(in the rows, 128 means zero)
Each named move below is a turn or a mirror, shown by a few rows before and after it. Which moves, in which order, take the first row of each later pair to the second? The first pair is answered.
J (before => after):
[136 114 125 138 135 122 154 116 106 124 125 122 165 118 116 110 119 131
 128 147 116 144 128 139 130 116 108 114 124 127 123 120 128] => [141 111 143 132 146 124 150 115  98 118 136 127 156 112 115 110 118 136
 146 126 118 136 132 128 129 121 109 133 135 141 135 122 129]
[133  98 136 142 131 117 131 125  90 114 100 119 144 115 118 100 116 128
 137 160 117 144 134 157 125 111 132  99 113 139 108 123 149] => [146  88 157 137 139 117 136 122  79 108 112 126 133  99 117  97 120 142
 155 120 115 133 141 137 125 113 139 117 132 158 126 122 153]
[109 146 132 124 113 133 112 149 176 119 127 116 132 127 151 147 152 114
 122 126 142 135 128 145 131 137 140 142 133 125 118 141 142] => [111 146 139 126 124 136 107 153 171 116 132 121 128 121 151 153 152 123
 136 116 144 137 135 133 129 137 142 150 139 133 122 142 147]
R (before => after):
[136 132 129 120 122 133 123 110 128 149 156 138 120 111 122 123 141 130
 112 130 142 120 114 128 133 121 109 136 163 138 148 120 102] => [120 145 131 116 112 135 117 111 141 153 146 139 113 123 124 137 147 123
 106 133 147 125 106 128 127 122 127 139 151 120 137 117 110]
[157 130 126 123 137 122 156 109 123 116 127 136 126 133 116 106 116 133
 116 111 122 110 115 137 140 114 134 134 140 182 115 160 136] => [157 140 116 127 137 117 153 107 132 123 137 136 113 143 115 119 122 128
 110 116 121 101 115 135 142 106 126 137 143 175 121 160 128]
[178 159 133 135 168 114 155 113  92 154 174 112 128 130 193  74 105 182
 147  76  89  85 175  98 157 148  77 141 192 169 170  93 123] => [165 189 104 141 142 123 136 113 124 179 189 129 110 154 202 114 127 171
 112  82 108  81 166  97 149 152  67 154 186 147 171  97 104]
Z (before => after):
[120  92 145 112 143 116 131 117 112 115 128 108 154 118 111  95 115 117
 126 154  98 123 143 157 107 133 129 143 115  99 163 130 118] => [102 112 129 109 130 123 121 124 137 117 122 108 147 135 119 121 129 102
 108 158 106 129 136 150 100 143 136 146 105  80 159 136 117]
[135 114 132 155 128 137 140 111  85 101 125 134 161  99 105  80 117 140
 146 174 105 125 140 182 141 115  93  99 145 157 123  99 144] => [ 68 129 130 126 104 168 132 151 133  72  94 128 154 108 124 122 139  98
 152 158 118 156 131 147 121 163 165 111 109 122 103 114 155]
[142  93 143 103 134 103 151  92 106 115 107 143 115 100 143 129 138 117
 115 121 126 126 130  81 149 151 109 126 122 160 143 141 133] => [121 114 121  97 115 114 137  96 137 125 101 146 106 117 152 164 158  96
  98 130 137 129 127  81 141 155 119 129 103 135 135 140 123]
[100 139 175  80 134 115 152 116 128 113  96 143 134  93 115 104 122 111
 142 170 127 133 133 153 118 152 159  95 113 140 100 120 129] => [105 168 141  97 125 116 140 109 152 150 114 154 124 115 122 131 135 109
 109 197 135 124 123 168 118 141 124  93 110 121  96 118 112]
B (before => after):
[140 140  87 164 154 151  93 147 111 152 132 119  96 114 151 153 130 164
 126  69 127  94 163 104 112 148 166 113 144 122 134 141 155] => [128 119  96 150 157 156 104 157 102 133 106 109 116 108 153 132 116 150
 139  79 118 108 163 113 110 155 188  98 126 120 119 146 168]
[120 123  98 135 126 114 128 139 134 153 160 161 124 153 129 108 132 137
 137 162 138  91 120 133 144 113 147 140 136 135 164 113 112] => [110 114 111 119 125 125 128 148 141 135 160 158 116 141 127 105 136 132
 149 133 137  94 119 113 142 126 178 151 135 139 166 116 118]
[111 187 120 143 160 149 155 130 163  94 104 154 175 111 130 131  96 124
 173 125  93 136 115 173 108 125 145 130 140 162 123 143 198] => [128 195 103 159 158 143 155 115 163 115 112 162 177 123 132 123  91 130
 157 145  94 126 113 188 111 111 113 119 144 165 122 139 188]
Then:
Each pair is 2 to 3 moves apart.
[122 167 130 107 127 160 117 114 152 141 133 150 111 128 102 173 141  99
 126 128 117 102 126  86 126 151 142 182 117 126 132 144 112] => [172 134 138 131 164 129 135  92  99 156 146 146 135 111  87 124 113 129
 129 149 100  93 133 121 145 123  94 151 138 158 134 129 113] -> J, Z
[103 145  70 150  90 143 150 132 150 133 111 129 166 166 134 150 133  93
 110 174 142 133  87 158 111 129 134 121 116 100 123 152 101] => [ 90 106 118 124 103 152 157 148 133  86  92 114 168 137 132 121 117 100
 161 134 135 149  96 140 108 154 184 125 113 121 122 161 127] -> Z, Z
[183  97 139 149 156  87 136 141  80 111 138 127 136 111 117 106 100 152
 145 125 127 118 134 134 129 110  77 122 157 167 149 114 148] => [168 108 150 134 153 102 129 154  91 103 151 131 118 102 128 124 116 149
 167  86 135 117 137  99 128 122 101 149 168 169 162 116 147] -> B, B
[112 149  95 119 127 111 119 135 150 117  99 130 136 146 133 163 150 184
 111 149 131 146  94 130 126 122 123 109 113 113  88 112 126] => [ 99 148 104 112 122 119 113 138 160 115 102 137 127 140 136 170 156 186
 118 128 133 140 100 106 125 134 141 127 116 116  95 116 125] -> B, B
[118 126  73 109  97 165 115 118 140 102 129  99 141 172 112 156 138 113
 125 151 129 150 106 139 121 171 144 134  95 122  61 114 144] => [119 114 106  89 109 175 121 130 138  83 139 106 125 145 117 156 143 126
 170  92 134 137 113 105 121 187 163 161 119 146  83 119 149] -> Z, J, Z
[165  95 150 119 149  99 146 100  80 135 138 146 110 120 146 105 119 123
 141 137 111 104 126 128 126 111 114 128 153 153 159 131 138] => [140  88 162 101 144 110 150 119  85 110 123 138 113 110 154 104 120 119
 157 119 112 116 131 113 124 128 150 131 137 150 155 137 151] -> Z, Z, Z
